In the data rows, the value 128 means zero.
The table, row by row:
tensor([169, 101, 105, 202, 104,  95, 133, 175, 141, 160, 102,  53,  89,  70,
        144,  73])
tensor([178, 131,  63, 159, 100, 119, 229, 138, 162, 145,  81, 126, 135, 179,
         58, 113])
tensor([128,  96, 142, 200, 121, 149, 112, 169, 110, 106,  85,  62, 133, 103,
        150, 127])
tensor([ 93,  92, 164, 195, 191, 169, 119, 172, 148,  74,  83, 156, 112, 120,
        109, 103])
tensor([107, 116, 134, 182, 171, 168, 117, 174, 149, 122,  95, 151, 119, 126,
         90,  82])
tensor([153, 130, 120, 192, 126, 123, 137, 163, 139, 155, 167,  57,  93,  71,
        172, 136])
tensor([132, 109, 136, 175, 117, 142, 166, 171, 179, 112,  48, 114, 100, 111,
         94, 111])
tensor([108, 139, 151, 155, 196, 148, 122, 166, 119,  70,  97, 165, 150, 137,
        115,  82])
tensor([107, 101, 119, 182, 149, 117, 100, 208,  99, 126, 181, 101, 112,  78,
        145, 104])
tensor([161,  71, 140, 193, 101, 154, 151, 168, 158,  84,  90,  97, 114, 132,
        133,  83])
tensor([170, 147,  51, 189, 121,  86, 158, 147, 151, 161, 179,  74, 133,  83,
        123,  85])
tensor([108, 138, 125, 138, 151, 119, 114, 186,  88, 121, 190, 106, 111,  42,
        185,  95])
tensor([195, 140,  75, 162, 113,  83, 196, 159, 133, 146, 152, 108, 144, 122,
        101, 111])
tensor([135, 112, 147, 169, 173, 128, 144, 157, 186,  74,  81, 145, 103, 114,
        109, 132])
tensor([161, 113, 151, 195, 158, 168, 157, 165, 164, 143,  68, 147, 103, 117,
         81, 131])
tensor([171, 136, 136, 157, 110,  82, 134, 178, 165, 162, 167,  69,  78,  80,
        112, 120])
tensor([148, 109, 121, 184, 135, 126, 141, 153, 160, 121,  93, 109, 109, 113,
        132, 105])
tensor([177, 106, 112, 195, 101, 119, 148, 172, 164, 167, 136,   1,  74,  60,
        161, 137])
tensor([164, 124,  95, 163,  98,  85, 176, 164, 149, 143,  78,  83, 108, 132,
        125, 139])
tensor([167, 112, 116, 148, 107, 134, 178, 116, 161, 132, 109, 154, 135, 149,
         81,  95])
tensor([192, 138,  81, 134,  97,  80, 177, 158, 155, 183, 164,  75, 129, 123,
        151, 109])
tensor([155, 108,  89, 151, 125, 124, 180, 112, 147, 134,  77, 124, 149, 147,
         80, 117])
tensor([116,  97, 125, 195,  97, 123, 106, 203,  80,  98, 108,  69, 121, 126,
        159,  99])
tensor([156, 109,  92, 182,  91, 125, 148, 142, 129, 143,  91,  84, 134, 153,
        139, 161])
tensor([170, 103,  84, 194,  51,  88, 205, 132, 149, 135,  95,  92, 139, 141,
        133, 121])
tensor([121, 118, 138, 202,  91, 134, 111, 164, 125, 147, 105,  70, 110, 128,
        156,  97])
tensor([ 89,  64, 155, 246, 131, 123, 109, 172,  76, 133,  89,  77, 107, 107,
        158,  90])
tensor([131, 143, 110, 181, 167, 148, 142, 147, 159, 140, 182, 115,  99,  81,
         87, 110])
tensor([179, 117, 101, 175,  86,  88, 147, 129, 118, 159,  62, 112, 137, 144,
        157, 117])
tensor([158,  97,  77, 178,  68, 114, 195, 149, 131, 156,  63,  74, 106, 130,
        157, 115])
tensor([151, 145, 100, 191, 154, 154, 164, 176, 181, 111, 149, 164,  76, 116,
         82,  60])
tensor([162,  86, 124, 200, 121,  76, 152, 183, 168, 141, 119,  65,  60,  68,
        170, 124])
tensor([138,  83, 123, 184, 136, 147, 150, 142, 163, 111,  85,  96, 119, 101,
        133, 120])
tensor([125, 124, 164, 216, 173, 189, 146, 164, 177, 120,  58, 152,  87, 154,
        105,  92])
tensor([ 84, 105, 122, 185, 166, 135,  96, 178,  97,  95,  63, 109, 115, 116,
         93,  86])
tensor([146, 115,  98, 173,  99, 118, 141, 146,  86, 117, 142, 101, 176, 152,
        104, 112])
tensor([ 96,  83, 103, 180,  97, 120, 105, 173,  90,  93,  97,  76, 122, 109,
        170,  99])
tensor([ 90,  66, 145, 217, 107, 106, 134, 190,  88, 129,  91,  39, 110, 109,
        160,  98])
tensor([111, 110,  95, 199, 115, 126, 143, 192,  84, 105, 117, 102, 139, 108,
        143, 105])
tensor([155, 157,  79, 145,  89, 101, 172, 134, 139, 157, 173, 105, 137, 122,
        116, 135])
tensor([168, 118, 106, 160,  72, 113, 192, 141, 122, 129, 110,  99, 140, 104,
        151, 130])
tensor([153, 102, 132, 153, 147, 122, 153, 157, 185, 104,  70, 156,  95, 131,
        132, 112])
tensor([119,  89, 122, 202, 138, 154, 106, 190,  86, 112, 102,  49, 148, 138,
        155,  92])
Every row adds up 2 patterns from a hidden set, each pattern the same size and each with its own weight. Each row also carries a little noise. Patterns are numbered 0, 1, 2 and so on, in the order they first appear below.
Rows drawn again from the table, each followed by the numbers of its patterns, largest weight first:
tensor([125, 124, 164, 216, 173, 189, 146, 164, 177, 120,  58, 152,  87, 154,
        105,  92]) 0 1
tensor([162,  86, 124, 200, 121,  76, 152, 183, 168, 141, 119,  65,  60,  68,
        170, 124]) 1 2
tensor([107, 101, 119, 182, 149, 117, 100, 208,  99, 126, 181, 101, 112,  78,
        145, 104]) 3 2
tensor([171, 136, 136, 157, 110,  82, 134, 178, 165, 162, 167,  69,  78,  80,
        112, 120]) 2 1
tensor([155, 108,  89, 151, 125, 124, 180, 112, 147, 134,  77, 124, 149, 147,
         80, 117]) 4 0
tensor([119,  89, 122, 202, 138, 154, 106, 190,  86, 112, 102,  49, 148, 138,
        155,  92]) 3 1
tensor([153, 130, 120, 192, 126, 123, 137, 163, 139, 155, 167,  57,  93,  71,
        172, 136]) 2 1
tensor([107, 116, 134, 182, 171, 168, 117, 174, 149, 122,  95, 151, 119, 126,
         90,  82]) 0 3
tensor([146, 115,  98, 173,  99, 118, 141, 146,  86, 117, 142, 101, 176, 152,
        104, 112]) 4 3
tensor([158,  97,  77, 178,  68, 114, 195, 149, 131, 156,  63,  74, 106, 130,
        157, 115]) 1 4
tensor([161,  71, 140, 193, 101, 154, 151, 168, 158,  84,  90,  97, 114, 132,
        133,  83]) 1 0
tensor([ 90,  66, 145, 217, 107, 106, 134, 190,  88, 129,  91,  39, 110, 109,
        160,  98]) 1 3
tensor([177, 106, 112, 195, 101, 119, 148, 172, 164, 167, 136,   1,  74,  60,
        161, 137]) 1 2
tensor([192, 138,  81, 134,  97,  80, 177, 158, 155, 183, 164,  75, 129, 123,
        151, 109]) 2 4
tensor([161, 113, 151, 195, 158, 168, 157, 165, 164, 143,  68, 147, 103, 117,
         81, 131]) 0 1
tensor([ 89,  64, 155, 246, 131, 123, 109, 172,  76, 133,  89,  77, 107, 107,
        158,  90]) 3 1
tensor([138,  83, 123, 184, 136, 147, 150, 142, 163, 111,  85,  96, 119, 101,
        133, 120]) 1 0
tensor([108, 139, 151, 155, 196, 148, 122, 166, 119,  70,  97, 165, 150, 137,
        115,  82]) 0 3
tensor([179, 117, 101, 175,  86,  88, 147, 129, 118, 159,  62, 112, 137, 144,
        157, 117]) 4 1
tensor([135, 112, 147, 169, 173, 128, 144, 157, 186,  74,  81, 145, 103, 114,
        109, 132]) 0 1
tensor([131, 143, 110, 181, 167, 148, 142, 147, 159, 140, 182, 115,  99,  81,
         87, 110]) 2 0
tensor([121, 118, 138, 202,  91, 134, 111, 164, 125, 147, 105,  70, 110, 128,
        156,  97]) 1 3
tensor([ 93,  92, 164, 195, 191, 169, 119, 172, 148,  74,  83, 156, 112, 120,
        109, 103]) 0 3
tensor([148, 109, 121, 184, 135, 126, 141, 153, 160, 121,  93, 109, 109, 113,
        132, 105]) 1 0
tensor([168, 118, 106, 160,  72, 113, 192, 141, 122, 129, 110,  99, 140, 104,
        151, 130]) 4 1
tensor([132, 109, 136, 175, 117, 142, 166, 171, 179, 112,  48, 114, 100, 111,
         94, 111]) 0 1
tensor([155, 157,  79, 145,  89, 101, 172, 134, 139, 157, 173, 105, 137, 122,
        116, 135]) 2 4
tensor([167, 112, 116, 148, 107, 134, 178, 116, 161, 132, 109, 154, 135, 149,
         81,  95]) 0 4
tensor([169, 101, 105, 202, 104,  95, 133, 175, 141, 160, 102,  53,  89,  70,
        144,  73]) 1 2
tensor([195, 140,  75, 162, 113,  83, 196, 159, 133, 146, 152, 108, 144, 122,
        101, 111]) 4 2
tensor([153, 102, 132, 153, 147, 122, 153, 157, 185, 104,  70, 156,  95, 131,
        132, 112]) 0 1
tensor([164, 124,  95, 163,  98,  85, 176, 164, 149, 143,  78,  83, 108, 132,
        125, 139]) 1 4
tensor([ 96,  83, 103, 180,  97, 120, 105, 173,  90,  93,  97,  76, 122, 109,
        170,  99]) 3 1
tensor([111, 110,  95, 199, 115, 126, 143, 192,  84, 105, 117, 102, 139, 108,
        143, 105]) 3 4
tensor([108, 138, 125, 138, 151, 119, 114, 186,  88, 121, 190, 106, 111,  42,
        185,  95]) 2 3
tensor([116,  97, 125, 195,  97, 123, 106, 203,  80,  98, 108,  69, 121, 126,
        159,  99]) 3 1
tensor([ 84, 105, 122, 185, 166, 135,  96, 178,  97,  95,  63, 109, 115, 116,
         93,  86]) 3 0
